Each path is a new rotation, seen through one point. The rows after it are directions, each followed by how far the rotation turns it, in deg/step (0 if it stays put).
Each turn is a multiple of 5 degrees from 10 to 175, or 0.

2.46	1.59	0.41	-1.16	0.13	-2.92	-1.87	-1.76	-1.05	-2.52	-1.15	-3.89	3.75	-0.84	-2.84	-0.75	0.46	0.84	-3.29	1.87	-0.85	-1.40	-0.26	-0.94	0.60	-0.97	2.74	-0.81	-2.58	-1.34	0.61	-2.19	-0.28	0.40	-0.45
2.37	1.02	1.09	-0.98	0.25	-3.53	-2.00	-1.57	-1.03	-2.39	-1.29	-3.73	3.73	-0.65	-2.68	-0.82	0.36	1.23	-2.76	2.31	-0.58	-1.77	0.28	-1.08	1.16	-0.63	2.34	-0.62	-2.31	-1.24	0.43	-2.11	-0.02	0.24	-0.43
1.93	1.14	1.77	-0.93	0.30	-4.16	-1.97	-1.52	-0.90	-2.36	-1.62	-3.60	3.55	-0.67	-2.95	-1.05	0.56	1.35	-2.19	2.46	-0.33	-1.50	0.87	-0.89	2.01	-0.45	2.17	-0.22	-2.12	-0.99	0.66	-1.73	0.22	0.19	-0.54
1.43	1.41	2.15	-0.95	0.34	-4.58	-1.59	-1.74	-1.00	-2.31	-1.73	-3.68	3.64	-0.89	-2.98	-1.46	0.60	1.09	-1.49	2.49	-0.01	-0.78	1.02	-0.52	2.41	-0.49	2.02	-0.22	-1.82	-0.61	0.74	-1.46	0.29	0.11	-0.79
0.71	2.26	1.87	-1.14	0.38	-4.38	-1.73	-1.80	-1.29	-2.12	-1.51	-3.43	3.58	-1.14	-3.21	-1.68	0.68	0.98	-1.33	2.15	-0.05	-0.04	1.34	0.14	2.38	-0.70	2.05	-0.16	-1.81	-0.29	0.60	-1.20	0.16	0.06	-1.11
0.42	3.05	1.45	-0.88	0.13	-3.85	-1.77	-1.98	-1.57	-2.44	-1.31	-3.47	3.75	-1.38	-3.21	-1.72	1.10	0.80	-1.54	1.95	-0.28	0.73	1.26	0.57	1.80	-0.71	2.31	-0.48	-1.95	-0.18	0.68	-1.00	-0.23	0.03	-1.39
0.27	3.71	1.00	-1.01	-0.09	-3.18	-2.01	-1.78	-1.80	-2.69	-0.98	-3.33	3.71	-1.20	-3.21	-1.83	0.99	0.31	-1.96	1.66	-0.46	0.32	1.07	0.49	1.02	-0.70	2.30	-0.69	-2.36	-0.46	0.43	-1.15	-0.66	-0.22	-1.58
0.56	3.63	0.47	-0.99	-0.68	-2.86	-2.14	-1.76	-1.87	-2.79	-0.79	-3.23	3.91	-1.04	-3.10	-1.43	0.86	0.18	-2.43	1.68	-0.65	-0.26	0.78	0.30	0.41	-0.59	2.45	-1.07	-2.51	-0.73	0.32	-1.34	-1.06	-0.24	-1.74
0.92	3.08	0.58	-0.63	-0.92	-2.64	-2.22	-1.76	-1.60	-2.97	-0.63	-3.14	4.05	-0.66	-2.92	-1.06	0.60	0.31	-2.64	2.08	-0.83	-1.18	0.66	-0.43	0.04	-0.06	2.25	-1.25	-3.01	-1.08	0.11	-1.78	-1.18	0.11	-1.37
1.16	2.43	0.90	-0.65	-1.32	-2.74	-2.29	-1.73	-1.74	-3.15	-0.72	-2.94	4.01	-0.53	-2.65	-0.60	0.18	0.57	-2.52	2.64	-0.83	-1.82	0.92	-0.80	0.37	0.17	1.97	-0.84	-2.87	-1.26	0.21	-2.26	-1.01	0.23	-1.37
1.19	1.77	1.62	-0.43	-1.33	-3.20	-2.30	-1.70	-1.69	-2.88	-0.97	-2.82	3.92	-0.33	-2.68	-0.46	-0.11	0.53	-2.00	3.19	-0.61	-2.09	1.12	-1.10	0.98	0.27	1.79	-0.41	-2.61	-1.04	0.12	-2.24	-0.65	0.54	-1.13
Speeds:
0.92	-1.38	0.37	0.17	-0.29	-0.11	-0.23	0.21	0.41	-0.11	-0.14	0.04	0.03	0.54	0.31	0.72	-0.54	0.47	-0.33	0.79	-0.22	-1.82	-0.21	-1.06	-0.06	0.47	-0.24	0.23	-0.16	-0.61	-0.11	-0.50	0.12	0.23	0.34 => 40
